In the data rows, 128 means zero.
What is the hidden score of each row? Scores go from 0 to 20, and 10 is about the middle. The score is a weighted sum of the row's numbers plus the product of two more (or one squared), each taken from its middle value.
[144,134,163,140,187,074,158,169,182,137,139,117,099,093,136,175,145,154,047,123,126,033,100,180,176,157,156,099,110,
 136,130,086]: 11
[160,120,148,157,171,141,146,215,152,036,148,229,110,180,027,177,149,137,053,013,132,143,133,073,038,144,117,196,124,
 173,129,143]: 17
[112,167,083,144,124,090,187,082,080,104,129,129,215,169,114,139,078,048,153,204,038,141,128,113,138,145,157,064,106,
 072,119,072]: 10
[166,132,123,176,147,108,176,132,194,138,092,108,118,155,114,171,072,123,148,117,126,139,160,089,175,105,129,115,169,
 103,158,110]: 9
[175,071,087,140,186,057,067,157,099,128,080,121,128,066,164,107,094,148,188,164,170,129,106,157,123,219,113,047,160,
 111,116,073]: 8
[083,113,138,107,089,139,174,138,089,137,149,128,127,172,094,057,140,133,174,080,157,162,117,124,171,134,086,115,147,
 212,181,098]: 10
[162,208,133,101,129,046,089,118,113,111,069,057,124,113,159,113,091,049,097,238,128,076,139,104,166,143,188,130,120,
 087,145,109]: 8
[173,145,110,165,133,117,106,120,140,158,096,065,164,142,140,096,091,053,174,186,166,128,155,128,145,122,141,130,154,
 081,137,115]: 10
[172,141,113,116,103,127,123,109,177,062,187,204,127,164,128,161,147,206,101,057,088,076,101,142,109,089,120,161,133,
 146,093,146]: 16
[098,135,128,151,082,185,115,186,072,167,150,149,094,195,078,095,144,036,106,164,194,122,145,125,066,135,121,173,178,
 175,065,113]: 9
[168,183,140,176,169,070,158,139,137,082,164,168,157,104,152,147,088,138,146,141,111,157,150,105,140,086,127,140,133,
 089,115,165]: 7
[133,093,084,057,108,130,079,183,143,107,089,131,066,048,116,136,158,131,112,112,122,207,113,121,140,129,085,153,086,
 240,173,170]: 6
[045,074,068,087,057,082,128,108,123,109,151,164,174,083,128,146,140,169,127,212,148,133,138,098,077,185,127,094,112,
 130,107,125]: 13
[237,141,255,065,158,142,035,076,170,075,138,095,156,126,133,076,168,057,186,055,168,107,147,051,138,056,081,162,218,
 138,097,109]: 9
[109,113,102,107,083,246,157,039,138,149,191,096,095,146,153,171,200,137,112,027,128,172,184,083,115,119,053,119,117,
 173,169,160]: 18
[149,117,131,122,145,101,143,098,121,069,162,178,148,087,134,131,161,181,117,068,151,083,125,183,137,079,092,191,159,
 127,131,100]: 12
[172,098,123,045,164,031,051,161,161,113,120,170,143,101,149,103,137,159,140,144,183,101,124,110,083,200,093,119,104,
 138,105,091]: 10
[154,150,148,168,155,087,141,160,131,155,054,121,099,127,150,124,044,115,113,169,091,126,095,194,179,096,155,140,063,
 066,150,148]: 6
[110,173,198,096,058,218,113,099,138,173,132,140,112,202,060,139,157,076,097,112,152,074,153,121,121,065,151,173,137,
 093,105,211]: 5
[078,113,110,185,115,178,154,194,090,156,123,143,084,141,071,157,104,062,087,154,124,113,099,087,089,100,132,162,111,
 124,087,123]: 8
[105,127,150,112,062,143,104,122,106,135,189,111,118,150,102,148,219,118,116,161,158,168,146,151,064,159,142,130,122,
 160,077,192]: 10
[137,096,110,112,178,106,079,192,103,063,210,153,148,050,078,204,150,196,048,015,123,142,082,109,097,120,098,130,117,
 178,195,208]: 14
[172,163,086,086,163,126,113,094,097,108,077,071,102,181,177,084,092,065,084,125,061,171,133,107,156,143,132,111,066,
 184,143,110]: 9
[147,114,177,092,146,117,102,100,173,126,153,098,195,140,097,068,164,081,194,110,157,128,103,098,156,132,106,117,138,
 167,114,116]: 8
[127,178,202,217,167,080,130,131,165,063,153,100,149,107,157,090,128,083,175,091,134,137,077,166,120,116,112,136,203,
 027,199,092]: 13
[145,171,175,088,217,090,103,191,101,086,135,118,126,144,031,132,142,173,066,045,156,092,105,125,128,117,191,133,173,
 140,141,151]: 6
[154,174,136,091,153,168,059,115,148,144,186,095,170,177,195,056,100,087,130,089,143,106,153,107,130,101,087,126,191,
 148,120,128]: 10
[103,105,182,139,144,058,079,142,203,126,161,107,152,162,114,105,138,184,165,129,169,107,117,101,161,153,162,138,187,
 140,130,079]: 9
[197,138,182,134,175,125,086,132,164,125,139,182,106,095,095,224,167,131,040,075,104,050,154,186,109,069,121,141,098,
 103,130,214]: 10
[103,146,075,158,115,121,142,141,067,151,129,165,119,096,131,132,107,144,115,159,170,060,135,186,066,138,124,143,153,
 077,112,117]: 10
[122,124,125,177,115,089,119,155,099,128,122,084,069,113,255,051,090,105,151,166,145,187,101,152,104,155,030,163,128,
 150,099,097]: 10
[092,142,124,079,052,139,105,080,151,140,124,099,120,119,171,104,104,204,143,139,066,110,148,099,170,132,155,149,155,
 137,129,167]: 5
[153,107,150,129,167,140,093,090,176,123,172,142,118,177,123,113,160,131,102,128,120,050,146,173,102,131,148,130,115,
 108,151,160]: 10
[132,038,100,115,186,124,050,178,090,082,105,182,181,104,089,105,165,112,151,129,255,128,128,078,030,200,079,143,120,
 166,181,117]: 9
[152,124,180,182,147,178,161,151,153,158,149,156,057,172,048,194,217,078,079,058,126,161,114,211,123,110,142,114,135,
 151,138,156]: 12
[159,120,100,179,126,078,208,194,139,109,154,134,129,111,114,163,117,082,150,162,151,202,095,163,116,174,090,153,081,
 152,078,114]: 9
[137,154,145,096,113,134,071,159,074,141,096,071,091,082,145,143,170,140,071,194,144,097,136,182,065,151,148,135,107,
 116,092,123]: 7
[114,147,144,110,160,126,107,118,102,114,125,147,155,176,139,104,082,158,104,067,110,086,163,059,194,088,169,103,195,
 088,162,131]: 11
[108,144,107,107,162,093,150,150,096,084,123,134,132,138,154,141,125,176,088,103,082,124,101,148,148,093,114,198,100,
 149,167,175]: 10
[171,087,156,133,092,135,145,115,171,173,088,105,101,115,127,137,131,117,131,158,145,169,175,097,171,176,130,123,104,
 140,060,155]: 8
[144,094,168,113,201,127,120,135,150,140,133,098,157,177,128,072,142,130,152,075,223,082,144,092,131,097,084,107,136,
 153,158,041]: 14
[149,114,111,102,167,105,101,163,195,132,110,118,132,142,150,073,120,065,145,143,162,103,062,159,128,179,089,108,073,
 175,127,093]: 9
[166,110,160,119,146,071,075,153,153,125,147,157,120,073,057,151,163,201,125,137,164,084,161,125,132,159,165,136,193,
 123,097,186]: 4
[133,076,104,178,203,155,203,138,198,141,136,143,174,168,088,115,074,140,110,096,118,120,059,169,149,197,112,119,102,
 125,186,099]: 6
[123,069,125,098,057,108,041,103,095,163,148,090,165,094,124,140,144,145,130,205,165,122,140,134,116,128,160,111,172,
 141,135,126]: 8
[122,106,115,120,133,145,113,174,170,132,114,106,042,136,117,127,152,124,060,128,122,151,134,147,121,111,151,174,092,
 144,111,199]: 10
[138,148,200,137,146,122,138,140,129,092,171,174,176,138,035,216,173,194,135,109,058,124,140,143,120,096,191,104,144,
 152,139,171]: 6
[118,132,110,161,188,061,139,182,206,088,094,124,132,122,113,171,093,112,092,100,112,166,096,167,192,154,163,098,140,
 124,225,096]: 13
[136,077,110,210,171,124,153,142,082,105,162,198,204,032,165,137,111,160,160,098,187,109,062,166,096,095,046,155,111,
 045,200,119]: 8
[139,103,141,120,099,150,168,027,087,098,101,144,193,160,146,129,078,132,237,120,116,140,187,049,170,031,080,118,157,
 037,152,072]: 10
[137,116,182,190,101,203,125,151,157,185,185,129,084,200,068,168,172,117,125,123,145,130,169,125,138,084,147,208,170,
 187,106,202]: 5
[111,143,156,134,136,164,106,158,113,106,131,152,078,111,114,132,153,068,066,111,130,116,086,158,090,072,127,199,052,
 164,157,174]: 7
[164,163,106,125,184,115,106,165,151,117,082,077,104,097,172,114,101,094,155,141,126,152,080,142,182,090,127,184,118,
 145,191,184]: 8
[145,141,081,098,111,119,116,117,165,138,148,118,108,123,126,141,123,138,050,126,114,079,143,152,178,114,183,134,136,
 149,139,160]: 10
[069,133,128,089,101,152,214,079,057,134,125,146,158,120,078,210,106,154,077,113,072,091,130,115,134,117,128,092,086,
 105,120,118]: 11
[144,172,077,073,159,051,130,134,111,131,052,143,128,067,157,158,059,138,163,179,130,100,141,145,130,168,162,057,088,
 091,147,100]: 8
[054,133,117,093,028,195,091,114,161,155,141,096,061,138,178,096,140,125,071,176,118,165,132,196,086,171,162,148,101,
 186,125,165]: 8
[148,095,105,202,123,151,240,147,139,181,087,154,079,149,167,111,107,107,116,104,113,200,116,150,190,146,072,136,107,
 151,092,093]: 14
[122,148,189,163,175,130,141,175,045,146,103,094,130,209,056,102,168,089,083,124,128,079,096,130,080,116,170,061,156,
 092,132,038]: 13
[066,038,058,084,022,171,055,084,150,189,077,094,076,118,191,114,128,162,141,181,106,166,130,164,141,204,117,067,147,
 176,134,109]: 10
[102,143,071,095,087,140,134,091,142,141,114,121,087,080,155,143,113,188,127,157,095,104,144,117,118,128,167,119,157,
 113,118,129]: 10
[128,116,073,089,127,137,118,151,129,196,017,118,021,088,132,139,129,099,085,171,151,112,137,203,158,149,150,109,062,
 147,149,111]: 11
[096,109,114,078,099,094,111,099,132,096,164,160,175,138,138,079,141,198,133,146,062,162,175,115,050,167,104,138,113,
 132,062,071]: 15
[199,103,125,155,115,190,190,085,160,172,121,084,140,203,107,167,137,142,154,060,089,161,185,058,187,099,084,119,143,
 173,132,140]: 10
[137,181,124,080,133,040,070,126,127,088,074,068,125,122,176,105,117,090,093,213,116,116,149,106,171,123,181,110,124,
 088,127,126]: 16
[088,064,152,139,172,164,196,095,124,150,189,151,124,167,119,115,166,143,085,120,103,072,118,132,156,136,050,105,110,
 120,124,064]: 9
[210,170,176,130,201,164,204,092,159,127,118,159,096,112,119,144,142,131,155,063,057,130,145,147,170,019,105,157,096,
 086,155,121]: 7
[133,104,118,067,153,138,117,109,109,105,126,171,154,171,067,100,147,135,115,049,114,142,139,137,127,127,093,027,149,
 142,146,077]: 15
[143,147,116,086,117,162,132,056,139,158,108,100,154,128,138,093,150,128,158,148,059,161,161,163,093,133,075,083,122,
 164,115,097]: 8
[136,153,195,113,133,103,130,152,204,099,196,134,145,196,098,177,186,147,101,093,105,078,133,090,130,106,166,157,148,
 176,035,160]: 13
[090,128,066,144,100,100,144,173,119,127,152,144,137,138,126,145,070,113,116,184,102,130,109,100,130,112,108,155,106,
 144,108,115]: 7
[167,059,115,127,174,068,105,151,136,138,108,160,116,126,178,111,117,178,124,138,157,130,118,135,095,189,066,118,094,
 099,132,090]: 10
[115,075,126,210,092,180,198,123,053,182,122,120,130,131,092,200,114,062,129,194,133,179,147,162,139,095,128,131,126,
 135,151,136]: 6
[132,095,195,146,141,088,135,173,088,103,136,080,190,223,063,084,095,130,166,173,077,151,073,121,097,113,140,135,153,
 107,124,141]: 5
[135,109,143,079,134,071,135,177,130,036,128,198,113,076,122,179,165,168,087,122,076,153,136,137,063,106,056,172,038,
 155,113,163]: 12
[094,123,157,114,074,159,155,139,115,148,156,124,129,220,092,061,116,130,085,131,137,072,126,070,115,164,152,128,163,
 150,042,069]: 13
[149,147,091,138,159,119,062,121,110,101,176,117,185,117,164,132,095,082,116,147,063,172,124,157,094,065,089,100,074,
 114,167,125]: 10
[170,132,153,067,132,192,057,106,147,139,093,125,109,130,137,169,156,094,092,106,131,085,184,094,078,127,061,131,069,
 165,171,136]: 8
[127,147,093,158,102,182,105,155,082,164,140,087,111,145,112,168,145,075,075,182,127,146,133,134,105,086,170,159,086,
 163,083,169]: 6
[085,130,100,080,109,130,127,135,104,134,114,139,081,068,169,130,154,141,082,121,162,190,192,134,127,157,101,163,107,
 154,099,112]: 16
[075,155,163,115,159,047,066,192,093,118,218,095,234,102,115,185,131,172,112,154,159,097,083,099,120,170,110,115,154,
 157,170,123]: 3
[064,113,152,158,105,143,156,157,119,121,149,102,112,214,089,111,191,161,094,114,129,155,134,122,081,158,147,114,106,
 137,110,140]: 14
[096,128,063,147,118,097,211,154,131,094,120,132,212,121,125,153,122,068,137,122,163,184,090,077,144,131,064,069,085,
 112,162,076]: 14
[125,133,186,083,093,095,099,143,101,124,106,104,173,057,078,171,168,141,098,189,193,110,135,089,092,170,221,125,123,
 114,108,163]: 5
[160,092,147,111,186,072,175,128,115,139,164,141,165,155,131,223,102,204,071,118,049,073,171,145,184,193,139,037,139,
 140,101,076]: 11
[146,149,163,195,193,057,153,142,128,133,123,134,135,139,103,106,104,168,179,160,137,078,088,194,144,188,225,045,195,
 060,160,080]: 7
[157,097,102,152,091,084,159,144,169,083,133,135,172,172,094,102,087,153,245,159,153,164,088,132,078,192,168,093,153,
 124,105,107]: 17
[161,063,136,063,121,168,071,099,148,158,124,163,111,085,082,108,208,134,124,097,169,130,118,131,065,123,085,164,087,
 159,121,151]: 11
[186,131,087,162,141,131,155,148,131,209,068,136,094,077,076,184,138,098,124,163,173,120,138,210,182,155,199,103,130,
 152,180,179]: 7
[123,131,221,241,169,106,133,099,089,152,106,070,129,106,137,164,108,120,211,168,141,154,155,135,108,108,129,165,149,
 007,196,116]: 5
[105,090,132,163,221,088,115,199,076,073,147,159,152,193,067,178,101,152,072,115,141,138,118,117,093,123,152,148,153,
 107,099,124]: 8
[084,108,097,055,047,226,168,067,037,143,140,154,105,154,068,220,177,067,066,145,028,184,167,061,168,073,099,036,060,
 163,122,039]: 13
[108,182,161,098,122,154,119,129,125,135,126,143,166,140,097,165,143,135,100,114,155,025,169,088,129,089,166,159,146,
 129,166,138]: 8
[158,073,146,125,183,063,123,142,168,127,106,109,126,109,081,163,175,185,141,085,121,146,103,150,145,151,133,109,114,
 187,118,156]: 10
[088,152,097,130,175,086,101,127,171,067,221,147,244,064,134,140,196,142,154,067,157,114,074,119,137,063,099,139,184,
 126,139,096]: 15
[181,078,146,174,146,120,140,100,163,147,103,099,156,057,150,105,086,128,207,147,121,172,140,101,169,142,092,141,148,
 140,082,112]: 5
[098,157,089,143,152,111,147,167,134,153,178,143,112,125,085,103,165,118,030,121,135,104,110,108,116,195,144,127,140,
 148,101,167]: 8
[111,189,159,098,117,180,120,127,154,157,192,155,127,155,052,113,181,180,116,092,096,097,141,125,099,091,198,135,142,
 124,124,175]: 9
[082,177,199,103,089,118,160,080,128,096,163,115,158,132,144,079,161,081,122,098,057,143,108,072,197,092,101,110,107,
 083,108,061]: 13
[095,139,122,202,129,158,133,110,128,175,193,105,134,210,167,192,128,090,068,148,061,130,156,141,195,086,149,050,139,
 081,135,141]: 14
[122,128,090,103,122,158,189,164,135,180,074,104,070,161,054,106,135,118,083,102,150,166,114,162,171,114,162,160,081,
 192,155,157]: 6
[153,157,165,148,108,117,118,190,121,161,101,112,112,119,041,157,162,118,105,146,178,117,103,126,122,118,197,116,134,
 168,094,154]: 6
[091,132,152,164,121,072,116,159,121,057,141,148,125,142,152,100,139,164,151,113,110,132,153,099,097,126,115,173,162,
 105,104,087]: 17
[076,150,168,193,104,133,164,169,103,128,128,136,117,129,079,139,103,185,169,099,140,124,131,084,094,126,143,097,205,
 054,106,101]: 14
[180,138,125,146,167,107,153,114,095,126,104,110,086,067,178,105,102,116,129,188,101,133,162,147,091,132,141,158,084,
 074,094,118]: 8
[156,135,109,169,139,177,203,153,136,152,089,158,064,099,117,159,169,159,114,135,081,147,151,110,121,125,105,127,101,
 137,074,100]: 7
[146,155,160,155,142,140,169,120,168,106,157,119,120,174,091,127,123,101,163,077,119,099,114,093,147,089,137,100,185,
 107,123,088]: 14
[099,091,118,132,150,059,116,154,137,148,039,143,112,093,152,105,095,146,131,211,143,113,122,158,143,183,159,102,105,
 103,098,102]: 11
[130,154,088,138,143,159,134,143,110,087,142,111,125,114,118,144,116,123,081,085,102,101,086,095,164,028,124,188,129,
 164,185,181]: 5
[079,136,112,052,205,060,103,156,086,076,201,159,170,166,138,110,143,193,084,060,104,113,139,073,138,104,103,138,144,
 170,137,060]: 14
[126,171,112,051,117,085,102,084,173,151,129,151,123,100,183,103,126,127,105,127,117,078,167,135,122,171,094,140,116,
 148,066,083]: 14
[122,053,065,167,165,097,147,159,114,136,072,159,118,097,123,158,086,159,121,168,118,142,109,177,097,158,111,126,071,
 103,113,123]: 8
[134,130,145,190,118,084,182,182,179,152,074,194,071,143,093,119,118,190,112,140,143,118,121,180,120,200,190,148,140,
 139,098,146]: 8
[117,120,139,129,116,059,085,186,162,085,126,161,120,147,102,146,081,213,083,115,114,128,111,106,141,175,201,121,141,
 129,093,127]: 9
[060,137,085,198,058,141,157,158,101,187,076,116,050,103,186,148,062,087,130,193,101,165,108,194,149,166,131,104,087,
 113,086,114]: 11
[180,192,119,127,186,137,125,155,098,166,079,111,069,128,111,109,091,144,117,121,099,088,125,230,173,104,201,090,134,
 142,193,133]: 4
[095,127,127,131,078,152,131,083,146,142,099,134,110,150,173,105,077,094,137,153,068,112,128,174,126,157,119,134,148,
 050,128,174]: 10
[162,227,169,142,043,177,175,084,087,127,175,161,117,157,133,121,159,002,122,129,104,137,154,116,174,101,109,131,143,
 093,095,135]: 12
[132,034,102,108,094,099,102,085,159,105,110,179,128,104,166,118,130,170,118,194,166,171,214,118,058,233,114,146,104,
 111,038,109]: 13
[100,099,101,115,098,174,144,059,182,144,127,077,139,188,116,125,161,078,140,126,095,156,121,129,149,121,100,114,130,
 149,164,136]: 10
[133,101,105,127,119,156,167,126,133,143,114,146,100,084,110,092,190,008,143,155,169,175,082,157,101,134,083,108,063,
 133,149,121]: 11
[155,125,185,141,206,141,160,097,109,124,131,131,153,166,127,146,107,164,149,104,044,122,127,122,182,055,155,081,127,
 091,092,111]: 6
[138,165,127,155,142,073,182,126,170,105,070,110,151,177,095,160,062,120,142,107,085,140,090,136,182,163,225,020,162,
 075,199,126]: 11
[138,175,172,203,145,143,198,198,139,160,095,082,072,086,091,134,151,080,111,084,222,138,068,181,119,116,142,158,118,
 133,150,182]: 8
[111,157,081,121,119,157,086,097,076,130,154,139,160,186,154,167,072,162,103,168,069,070,167,137,148,096,159,104,151,
 113,113,145]: 4
[113,114,112,076,099,125,081,124,100,103,184,153,152,120,137,023,178,151,108,131,150,169,137,142,098,127,071,166,149,
 174,090,089]: 9
[119,074,101,069,126,135,094,117,114,171,141,126,121,111,059,143,219,157,055,135,185,110,118,158,081,233,184,078,085,
 184,087,157]: 12
[096,190,144,107,185,084,138,132,124,061,171,180,189,062,135,107,153,163,131,061,190,134,151,089,068,109,113,178,094,
 115,152,173]: 12
[097,076,043,170,078,126,135,121,093,172,088,128,158,167,156,169,025,103,171,211,070,185,148,114,150,144,089,128,106,
 114,133,112]: 6
[107,166,144,057,073,143,135,087,082,126,150,118,173,128,115,091,114,180,175,147,109,151,178,053,105,118,129,155,121,
 129,107,106]: 7
[131,203,135,083,184,126,141,142,087,129,128,084,141,070,065,185,161,136,027,095,093,097,126,123,143,084,208,126,100,
 155,161,232]: 6
[126,042,091,066,070,179,130,103,119,117,133,134,090,115,132,139,169,186,114,036,139,178,134,130,140,142,052,138,123,
 200,163,143]: 14
[177,058,086,135,073,115,074,112,115,095,106,120,156,156,150,097,091,149,130,168,137,128,135,094,101,160,131,143,131,
 136,065,107]: 11
[105,126,111,066,114,109,101,111,115,081,163,112,176,089,182,023,097,115,159,158,187,118,130,071,062,184,101,171,099,
 117,083,090]: 10
[069,091,205,121,094,154,096,101,136,173,204,095,159,157,142,117,137,139,159,122,161,099,172,055,084,147,074,172,205,
 138,062,075]: 12
[136,153,167,168,135,118,144,106,191,140,141,090,084,160,180,103,092,097,120,133,114,078,123,176,198,146,205,111,134,
 094,145,162]: 12
[096,158,170,075,048,189,127,117,119,097,161,118,163,086,063,128,237,070,105,152,166,170,111,129,078,121,165,197,077,
 195,144,203]: 5
[139,148,098,099,171,163,130,138,129,126,072,137,091,029,120,191,122,098,104,109,130,128,101,199,166,083,138,152,060,
 173,233,231]: 5
[170,181,160,158,148,128,148,152,168,147,097,083,097,103,101,144,106,102,099,145,148,089,114,176,165,093,200,220,121,
 095,167,204]: 4
[141,150,182,130,096,138,125,117,171,149,106,132,043,135,129,076,172,124,125,124,131,114,118,172,106,160,152,051,141,
 086,124,133]: 13
[204,138,135,100,155,120,124,116,089,108,093,144,087,107,155,179,163,092,131,146,080,173,154,129,123,124,089,132,046,
 169,116,138]: 9
[109,149,149,118,156,095,095,228,087,065,165,146,128,037,074,155,237,109,048,049,148,131,040,132,091,107,103,159,107,
 203,145,171]: 13
[114,119,151,123,101,199,149,061,135,151,117,087,156,183,070,177,172,117,154,132,069,129,167,087,121,097,138,100,149,
 104,136,142]: 9
[250,159,132,104,145,065,062,103,240,099,126,094,130,136,207,160,104,154,096,097,120,065,167,090,156,175,140,129,140,
 116,126,181]: 11
[088,100,098,175,140,122,138,191,138,158,113,136,116,162,130,074,107,111,185,092,169,143,092,107,135,151,093,076,203,
 122,130,022]: 15
[114,149,163,106,139,046,125,139,150,119,136,129,152,102,132,060,126,164,161,154,155,076,072,124,095,212,144,206,115,
 110,103,110]: 5
[148,157,078,164,101,174,170,104,080,209,091,087,121,183,125,170,083,076,109,179,080,113,156,150,162,089,169,144,095,
 097,155,142]: 7
[087,120,114,121,101,119,114,071,069,119,065,151,110,099,234,148,055,167,205,154,095,127,162,117,149,130,147,101,131,
 000,140,154]: 12
[115,153,185,094,112,132,153,091,073,099,142,127,117,177,125,117,158,167,077,091,138,082,177,036,128,147,161,090,179,
 127,044,055]: 15
[109,143,075,125,094,198,122,100,105,126,139,132,177,164,093,142,169,118,127,109,107,144,109,133,099,080,123,138,106,
 155,168,134]: 9
[125,144,116,181,178,048,144,200,107,081,143,127,157,128,134,130,104,124,153,082,140,175,099,137,083,177,105,105,118,
 091,116,109]: 16
[119,151,096,107,155,141,135,115,108,051,115,154,183,084,147,134,080,108,130,099,148,110,137,077,125,066,104,248,136,
 112,187,172]: 7
[115,123,127,172,072,114,239,121,137,149,114,130,126,185,137,177,096,127,161,151,065,179,121,157,145,160,089,074,046,
 092,104,096]: 12
[156,167,171,092,177,144,159,153,135,156,111,090,055,059,082,129,165,130,114,125,102,081,124,156,101,152,138,154,119,
 171,073,099]: 5
[104,116,095,083,131,126,083,221,120,116,126,106,110,065,094,129,191,101,110,118,221,162,064,136,127,123,101,148,105,
 255,208,145]: 6
[187,122,072,140,164,111,106,133,136,059,090,150,102,113,177,070,066,154,197,120,150,140,131,132,133,087,095,185,160,
 097,162,166]: 5
[030,155,135,139,113,165,089,129,089,151,164,146,149,111,169,146,163,157,150,090,096,129,094,116,193,073,138,057,170,
 115,190,150]: 11
[147,094,109,207,130,125,182,180,128,118,115,137,113,169,068,184,072,156,103,154,143,156,107,139,067,134,167,174,059,
 143,149,166]: 16
[120,159,025,120,112,061,119,140,071,088,058,183,151,063,200,187,030,143,179,220,094,142,157,118,110,150,109,113,089,
 042,148,130]: 9
[166,157,125,132,187,070,087,120,160,093,113,138,158,067,176,165,088,145,119,103,100,077,112,165,204,116,169,062,160,
 076,176,140]: 13
[124,121,118,109,088,136,154,145,074,102,183,174,164,130,059,177,167,116,129,121,104,153,136,065,107,074,082,165,101,
 172,099,100]: 11
[104,154,123,119,134,173,187,102,144,109,137,150,117,121,118,123,160,156,160,098,129,128,135,098,080,097,133,139,085,
 157,129,085]: 16
[091,140,176,149,109,194,164,116,116,170,160,095,072,107,102,097,200,110,116,117,117,138,111,181,109,093,122,087,118,
 186,116,081]: 13
[055,096,101,092,046,175,094,138,092,102,188,147,104,145,090,160,195,137,082,106,103,197,114,127,054,053,076,134,088,
 181,158,211]: 17
[071,156,167,114,099,169,163,112,097,189,145,137,175,094,049,121,175,105,082,128,134,094,146,087,097,108,123,087,118,
 117,124,157]: 9
[130,118,095,117,129,141,061,111,109,085,159,130,121,144,181,087,135,102,169,120,116,169,152,116,088,137,066,148,156,
 159,092,125]: 12
[124,144,117,188,156,120,164,114,149,159,085,090,096,187,128,128,073,115,141,091,123,089,150,112,190,153,175,085,187,
 101,157,119]: 12
[154,104,160,157,192,147,180,106,133,157,078,149,102,095,083,133,165,163,145,085,080,136,150,109,143,103,131,055,132,
 083,116,155]: 10
[218,193,140,115,111,145,131,089,142,191,112,068,096,198,147,059,147,060,145,131,147,171,165,136,124,227,162,073,147,
 159,107,119]: 9
[086,128,039,119,121,121,104,121,112,153,085,073,184,137,122,103,085,080,107,153,131,156,051,167,168,175,173,002,147,
 124,238,161]: 6
[134,076,048,183,111,137,127,094,129,123,149,144,147,109,175,099,076,094,163,139,126,169,109,143,130,111,043,152,148,
 122,148,084]: 10
[130,095,052,109,189,114,143,144,126,092,092,166,157,081,158,092,073,170,208,098,163,184,113,113,160,099,069,168,142,
 135,200,105]: 6
[134,173,176,129,196,134,115,117,081,167,087,095,131,020,150,122,176,105,108,199,148,126,164,196,098,172,158,112,089,
 106,164,142]: 10
[109,095,093,158,150,126,070,097,098,117,136,142,211,118,148,146,101,144,132,146,106,125,102,155,119,075,138,106,131,
 048,147,140]: 8
[133,127,028,078,083,094,124,106,119,137,095,143,069,019,168,187,147,142,088,153,126,122,135,174,093,170,123,136,057,
 093,086,134]: 13
[091,072,175,098,101,068,078,132,135,114,155,150,173,143,116,086,178,179,103,189,195,075,140,108,066,234,137,147,136,
 177,061,073]: 11
[156,125,100,054,158,139,082,067,138,149,095,161,103,069,164,117,142,132,100,122,107,092,184,142,176,130,123,135,142,
 106,128,146]: 13
[141,065,094,148,159,085,157,213,096,148,102,165,090,122,117,107,076,188,139,150,123,167,154,135,098,181,089,199,124,
 147,062,107]: 8
[164,110,153,053,165,060,057,174,104,092,140,095,180,062,100,110,156,153,147,146,192,126,074,116,084,168,099,168,084,
 218,136,132]: 3
[113,145,142,176,171,093,119,117,168,174,175,072,156,183,165,099,119,119,132,127,136,104,087,150,207,164,176,000,172,
 075,168,055]: 11
[090,075,167,102,066,138,053,142,084,148,151,090,137,134,132,099,141,152,119,167,155,125,114,102,136,105,155,128,167,
 148,115,133]: 7
[162,164,110,103,201,094,053,185,104,045,177,146,181,099,187,134,128,177,115,094,114,139,110,122,121,069,102,210,109,
 169,116,195]: 12
[136,182,164,113,052,096,139,016,163,163,078,064,122,115,203,100,086,102,159,175,129,143,189,129,143,204,166,075,126,
 058,072,106]: 11
[107,158,088,177,154,139,142,155,025,135,194,161,176,112,176,116,116,155,140,147,108,164,150,106,139,083,094,122,155,
 117,067,137]: 10
[109,136,119,127,103,200,111,068,110,107,186,125,155,158,169,068,142,132,165,115,089,167,123,124,099,069,122,115,141,
 091,098,175]: 9
[137,108,075,195,108,106,198,159,116,158,031,110,134,159,168,159,021,062,177,195,097,221,132,136,149,189,104,154,055,
 146,130,105]: 12
